One vector is turned by the same rotation once a tick. Each row is the vector after some number of ticks, and that number follows the row.
The counts run from 0 to 238.
[160 140 120  82  78  88  79 111 126 181 137 146  70 172 120 122  99  76
 150 131 129 134 116 111 111 122 156  92 137 145  92 191 139 136 159 155
 123 151 133 142 114 123 128 104 151 100 143 105 117 149 203  99 117 100
 118 164 145 112 141 119 100 140  96 110 132 128  88 160 113 124 122]	131
[138 120 118 102  67 107 106 114 131 166 143 165  74 159 133 118 122 123
 156 109 139 147  90 114  80  88 161  84 125 108 122 164 117 124 133 174
 121 117 163 100 128 121 121 129 160 125 152 122 109 147 177 139 127  65
  91 172 141 123 127 119 125 138  96 136 114 122 105 144 134 106  83]	139
[160 102 101  95  72 126 122 102  77 141 118 109  83 162  99 104 110 123
 138 155 147 101 129 163 108 101 138 108 127 159  72 168 149 136 135 141
 164 150 157 122 132 124 133 173 114 135 182 115 136 163 221 127 127 124
 108 155 120 140 170 130 143 124  98 135 121 116 117 110 142 111 117]	119
[142 129 105  91  79 123 120  97 121 139 116 126  82 160 127 122 132 120
 151 125 150 133 104 157 103  77 168  88 133 120 111 113 130 103 146 180
 121 112 138  99 121 101 137 144 119 113 178 126 119 139 198 150 126  99
  66 170 174 116 131 107 127 104  93 161 105 124  90 127 122 118  70]	58
[155 128 113 100  71  88  84 124  85 136 144 118  67 144  93 142 133 100
 126 143 120  90 102 135 118  90 122 112 123 115  88 163 159 123 140 141
 137 160 134 150 105 110 140 131 158 147 172 110 122 133 214 107  97  99
  89 178 119 144 162 138 122 113  90 124 106 154 105 129  96 125 144]	127
[111 101  97  87  69  84  88 103 109 119 148 145 119 123 139 117 116 117
 138 154 142  77 122 166 111 114 114 121 132 124  76 152 141 143 124 123
 133 138 124 145  96 118 163 118 135 157 157 113 117 126 208 125  96 104
  84 196 116 149 166 107 125 120 119 145  83 141 103 154 125 111 109]	235
[146 137 118  94  75  92 124 116 118 135 138 121 109 134 116 112 122 116
 158 155 160 105 138 145  91 111 146 119 131 123  75 112 122 122 126 152
 139 125 159 112  97 108 163 150 136 126 170 128 120 132 214 149 102  84
  84 191 161 135 159  92 120 110 121 184 107 124  95 136 117 121  88]	65
[160 137  97 103  86 114 114  95 127 157 102 122  58 163 133 144 130  97
 150 129 148 121 132 148 128  84 179  70 164 134 122 147 155 116 151 174
 149 120 139 112 138 106  96 136 114 114 147 111 118 119 209 132 113 105
 108 158 169  91 155 141 128 135 100 132 117 128  98 126 134 134  91]	0
[143 130 105 111  81  82  93 111 127 186 125 160  54 176 129 120 121 100
 154 128 134 146 115 137 112  90 142  78 146 147 148 171 143 119 126 173
 151 120 161 106 143 107 105 136 155 134 144 115 117 139 193 126  99  85
 115 181 138 124 138 138 130 139  95 114 101 126 115 145 162 102  96]	82
[106 117 117  94  74  94 121 134 149 145 131 148 109 118 152 106 106  99
 171 147 163  83 128 140 147  77 127 108 152 112  58 144 154 138 112 132
 152 112 117 154  92 126 147 166 121 139 136 135 111 119 205 121 103 110
 107 180 148 124 147 106 147 130 135 148 108 164 127 164 116  99  99]	154
[130 138  93  89  85  98 102  98 125 148 108 127  73 137 147 126 151 106
 130 128 137 117 126 151 137  94 163  84 144 131 115 117 158  91 134 184
 145  95 157  97 125  90 106 141 155 130 159 111 108 103 203 144 115 101
 111 166 179  90 146 109 127 120  95 142  93 149 105 135 142 110 106]	165
[143 131  86  95  51 115 111 113  99 127 115 117 112 163 114  91 132  87
 142 144 158 106 142 156  90 130 133 107 153 149  77 169 140 132 130 170
 154 158 126 120 123 125 149 121 110 124 151 112 134 167 187 146 111 102
  85 194 109 130 168 116 111 141 105 145 123 127 107 137 157 146  79]	232
[131 127 117  81  81 135 112  82  99 140 121 125 108 160 125 116 122 141
 153 109 144 115 107 162 113  85 159  98 135 126  98 101 130 109 145 181
 125 113 144 107 116  90 154 146 112 116 166 120 138 149 199 158 123  96
  68 178 172 111 137 106 127 105  97 161 108 135  87 133 111 120  84]	59
[131 102 113  77  85 130 138  83 131 156 125 151  81 161 156 118  84 130
 150 138 164 115 116 136 119  80 183  91 129 119  94 161 146 146 148 156
 121 109 131 130 124 117 118 134 114  86 155 107 105 133 217 112 139 139
  85 134 171 112 130 110 145 125 105 136 118 119  95 154 103 106  96]	55
[134 135 128 108  56 110 111 144 138 156 119 132  99 131 105 107 134  97
 152 128 134 106 108  99 126  73 133 126 131 125  55 128 146 122 113 152
 162 127 170 124  92  93 130 165 167 120 135 133 114 131 202 123 105  91
 131 188 149 131 135  97 129 112 110 148 122 165 109 132 139 104 131]	40
[102 134 103  93  64 145  94 117 114 156 116 136 114 150 123  82 125 132
 161 123 122 110 102 123 129  83 140  95 140 160  83 128 130 143 138 166
 172 146 132 132 114  98 139 170 110 104 134 131 138 175 200 129  94  79
 134 180 136 100 129 127 129 144 117 161 160 175 124 151 145 121 121]	92
[125 113 128 113  59 121 105 131 143 168 100 133  97 163 105  93 107  75
 174 115 134 113 124 110 122  90 131  89 151 157  57 165 152 133 127 153
 156 147 147 142 116 104 120 153 128 103 106 128 145 167 191 119 111 129
 135 172 134 133 142 105 130 123 104 127 135 145 111 136 158 111 108]	206
[ 98 139 111  77  76  94  77 104  94 169 142 161 108 158 130 112 125 144
 142  90 124 134 105 162 124 103 168 105 146 120 105 115 115  94 138 176
 123 134 129 118 123 130 141 138 160 149 162 125 144 154 190 120 119  82
  99 190 163 121 141 105 129 128 111  95 100 155 110 159 105 108 113]	191
[110 115  94  78  85 134 109  79  93 134 118 124  86 142 150 125 122 156
 125 141 133 108 106 158 144  88 154  93 129 148 109 116 154 120 158 172
 159 114 146 122 122  91 132 156 125 120 155 106 112 114 215 135 109 101
  94 151 170  93 155 127 137 128 101 146 114 157 104 132 114 121 133]	3
[119 123  85  96  53 151 103 129  97 148 121 132 106 159 131  84 133 118
 152 139 123 111  99 118 132  84 143  90 143 145  92 157 133 148 139 169
 178 163 135 135 124 111 126 173 103 117 148 131 141 170 199 127  93  89
 123 175 113 102 137 146 134 145 116 146 164 159 137 147 140 141 109]	93
[110 125 129  77  65 131 101 107 102 172 116 137 137 148 105  95 120 152
 150 104 132 120 109 135 119  99 142  91 152 165  94 126 132 124 134 165
 179 145 174 124 119 115 149 181 141 145 146 128 148 178 204 125 105  86
 130 171 150 117 142 103 147 116 110 135 129 176 123 127 132  89 142]	35
[134 154 106  90  81  75  84 114 107 167 148 164  79 162 129 125 143 109
 138 106 130 139 116 145 118 102 175  99 147 104 107 124 107  80 137 182
 115 131 132 107 122 129 131 138 160 141 170 140 132 151 189 124 115  76
 101 190 160 121 143 106 130 118 106 102 102 143 105 154 111 112  95]	190
[131 124 113  81  69 110 109  96 123 129 127 132 133 146 132  77 101 106
 165 145 164 116 136 131  88 133 145 117 134 149  69 134 115 150 136 160
 150 126 138 126  94 103 162 126 125 103 146 113 115 145 207 140 107 106
  92 178 143 129 161  88 111 149 116 173 122 128 100 140 143 127  93]	230
[120 144  80  95  46 131 107 137 121 136 107 130  94 164 134 109 134  75
 151 133 139  97 118 115 136  88 168  92 159 108  76 152 141 118 141 179
 143 166  97 137 118 120 111 137 125 118 140 138 131 164 187 115 120 121
 115 175 127  97 142 133 118 149 114 118 147 156 126 151 141 164  87]	100
[122 123 113  97  85 106 104  85 104 139 118 124 102 142 107  97 127 141
 158 120 142 126 140 171 118 104 155 113 120 167  80  98 129 109 119 163
 145 115 165 102 124  92 148 167 130 113 169 125 139 156 218 143 113 108
 109 170 161 130 156  91 136 106  97 148  95 139  88 123 141  98 111]	116
[129 115  96 110  57 126 125 141 109 146 118 128 106 156 116 119 135  90
 165 142 152  90 116 147 121  73 137  82 164 104  74 165 158 134 126 153
 155 161 124 128 130 139 133 172  96 154 140 134 143 168 177 131 105  97
  82 184 113 136 145 136 149 124 110 131 133 151 128 131 127 132  77]	151
[103 144 109  95  53 110 108 139 147 139 144 142 106 135 139  88 123 104
 155 149 141  91 110 103 130  66 150 113 113 100  53 128 123 135 129 150
 152 134 128 134  82  90 140 153 143 113 145 139 110 128 209 111  97  93
 127 182 145 122 135 104 126 130 129 156 140 160 126 163 127 127 109]	97
[101 145 116  96  74 132  85 119 140 156 122 143 113 153 124  89 138 126
 170 117 120 120  92 123 136  74 139  96 132 148  93 108 122 131 126 167
 167 126 156 116 110  86 144 168 130 109 139 134 121 156 199 135  84  68
 128 190 152 109 131 125 120 120 119 171 140 166 113 154 142 111 114]	91
[126 107 113 118  64 119 125 136 135 149 132 149 105 143 129 102 123 117
 164 135 155 112  95 122  94  58 141 101 120  93  92 153 125 136 117 150
 152 122 166 117 113 117 147 170 127 126 149 138 114 143 187 137 112  74
  84 191 132 146 123 105 141 124 117 172 109 135 115 138 129  99  63]	146
[105 103 111  79  57 139  96  91 107 171 121 173 138 157 141  93 112 145
 154  97 129 132  87 132 101  99 144  77 151 142 103 145 124 142 138 178
 142 140 153 134 132 114 152 152 123 124 124 120 139 185 176 144 118  81
  91 173 149 112 140 101 132 141 110 149 132 154 109 155 136 106 100]	142
[131 131  95  91  66 107 126 118 140 157 109 153  72 154 161 108 110  85
 150 127 166 119 148 136 133  94 199  96 148 112  75 155 146 122 135 169
 123 127 117 120 129 125 107 123 144 114 141 119 119 140 203 107 146 146
 118 147 146 116 148  97 134 141 116 102 118 122 105 161 148 133  81]	106
[121 133 101 109  82  95  75 109 114 181 132 156  62 152 128 121 154 124
 143 113 111 140  97 157 119  88 135  81 139 141 138 148 151 107 126 178
 144 118 162 104 135  99 115 140 150 140 148 116 126 141 184 139  98  78
 120 194 135 116 135 135 123 130  89 118  96 138 106 139 151 101  94]	83
[133 143 100 100  62  96  73 112  94 135 141 120  58 170 109 118 146  92
 139 139 116 102 111 155 119  89 139 121 123 112  99 141 127 111 149 157
 113 158  95 129 118 118 139 122 134 126 170 119 145 160 183 115 104 104
 104 195 110 129 153 141 116 124  96 103 109 129 107 161 116 144  84]	183
[147 156 104  99  76  82  95 108 117 168 150 151  62 170 126 124 124 100
 154 121 142 141 134 137 108 102 185 112 142 111 110 153 115 107 143 166
 114 146 124 110 132 141 127 129 157 129 172 132 126 154 188 108 120  83
 112 184 135 127 140 116 118 141 112  93 101 123 118 161 113 126  91]	189
[100 115  93  72  86 104 120  97 124 154 121 146  97 128 186 135  94 118
 139 135 162  95 133 144 165 105 158  89 158 136  89 159 174 128 137 143
 151 111 136 151 105 117 118 142 135 138 142 106 111 110 229 112 120 135
 111 147 164 101 159 114 145 131 120 121 107 165 123 152 113 101 143]	161
